In the data rows, 128 means zero.
Some points:
[148  50 123 205 120  34 126 124]
[137 130 140 204  97  52 129 126]
[126 178 133 128  96 126 128 125]
[131 182 112  52  98 126 129 133]
[121  53 125 205 127  61 126 126]
[125 216 109  54  95 218 126 134]
[123  49 152  54 230  96 129 126]
[118  51 126 204 140  97 131 125]
[125 216 110  52  93 221 129 131]
[129 144 143 204  96  76 131 126]
[131 160 112  51  98  78 128 132]
[129 161 140 174  93  96 128 128]
[121  48 160  52 197  36 127 131]
[120  51 134 202 168 192 125 126]
[128 215 110  50  93 220 129 129]
[122  50 128 205 138  83 130 122]
[124 214 123  52  94 198 129 130]
[128 152 141 194  96  87 132 129]
[128 217 109  51  94 219 129 132]
[126 210 127  52  93 180 127 127]
[124 215 118  52  96 217 128 128]
[121  50 127 207 143 110 126 127]
[149 120 139 207  99  36 126 127]
[121  48 125 204 121  36 125 125]
[119  49 126 204 126  36 127 126]
[135  48 125 206 118  38 128 128]
[120  51 147  77 212 164 126 128]
[123  51 147 107 199 187 127 127]
[127 215 109  49  98 198 127 135]
[131 132 110  53 101  36 128 133]
[128 216 112  55  94 219 127 131]
[160  50 119 203 116  37 127 124]
[121  51 158  52 243  37 124 127]
[127 216 110  53  95 219 129 131]
[134 100 110  53  96  39 130 139]
[123 198 129  72  94 161 126 129]
[181  49 121 203 114  36 128 125]
[121  50 125 204 126  43 130 127]
[127 217 111  53  94 218 129 132]
[127  48 123 203 122  36 126 126]
[126 167 136 153  93 111 127 131]
[123  47 154  51 243  57 127 126]
[124 217 111  51  95 220 129 131]
[127 213 110  52  91 220 124 131]
[121  50 130 204 149 123 128 129]
[121  51 125 206 130  51 131 126]
[125 188 133 100  91 144 128 127]
[123 216 110  52  94 219 125 127]
[124  49 142 133 193 204 126 126]
[124  50 124 204 133  72 129 128]
[119  48 128 205 156 137 127 122]
[122  46 131 204 162 173 131 126]
[120  49 136 204 175 207 128 126]
[120  48 128 205 158 155 130 125]
[168 113 139 203  98  38 128 126]
[142 124 141 203  99  44 127 126]
[121  51 148  49 219 134 127 128]
[132 136 142 204  98  63 130 125]
[129 203 112  51  95 160 129 132]
[118  48 138 161 188 212 126 128]
[120  50 137 186 179 217 129 127]
These points spread out most along one direction. How many in every 100 of the points above lie lower along it than each point below? Round to a whole number. More than half of the points above lie lower than the first one.
[121  48 125 204 121  36 125 125] 95
[119  48 128 205 156 137 127 122] 70
[134 100 110  53  96  39 130 139] 38
[123 198 129  72  94 161 126 129] 25
[126 178 133 128  96 126 128 125] 31
[123  51 147 107 199 187 127 127] 43
[127 213 110  52  91 220 124 131] 11
[120  51 147  77 212 164 126 128] 36
[129 203 112  51  95 160 129 132] 23
[126 210 127  52  93 180 127 127] 21
[118  48 138 161 188 212 126 128] 46
[148  50 123 205 120  34 126 124] 98
[119  49 126 204 126  36 127 126] 97
[160  50 119 203 116  37 127 124] 89
[120  51 134 202 168 192 125 126] 56
[124  49 142 133 193 204 126 126] 44
[124  50 124 204 133  72 129 128] 82
[121  48 160  52 197  36 127 131] 61
[122  46 131 204 162 173 131 126] 64
[121  51 148  49 219 134 127 128] 39
[123  49 152  54 230  96 129 126] 51
[123 216 110  52  94 219 125 127] 7
[125 216 110  52  93 221 129 131] 2
[120  50 137 186 179 217 129 127] 49
[181  49 121 203 114  36 128 125] 90
[128 152 141 194  96  87 132 129] 48
[124 215 118  52  96 217 128 128] 16
[128 215 110  50  93 220 129 129] 5
[129 144 143 204  96  76 131 126] 52
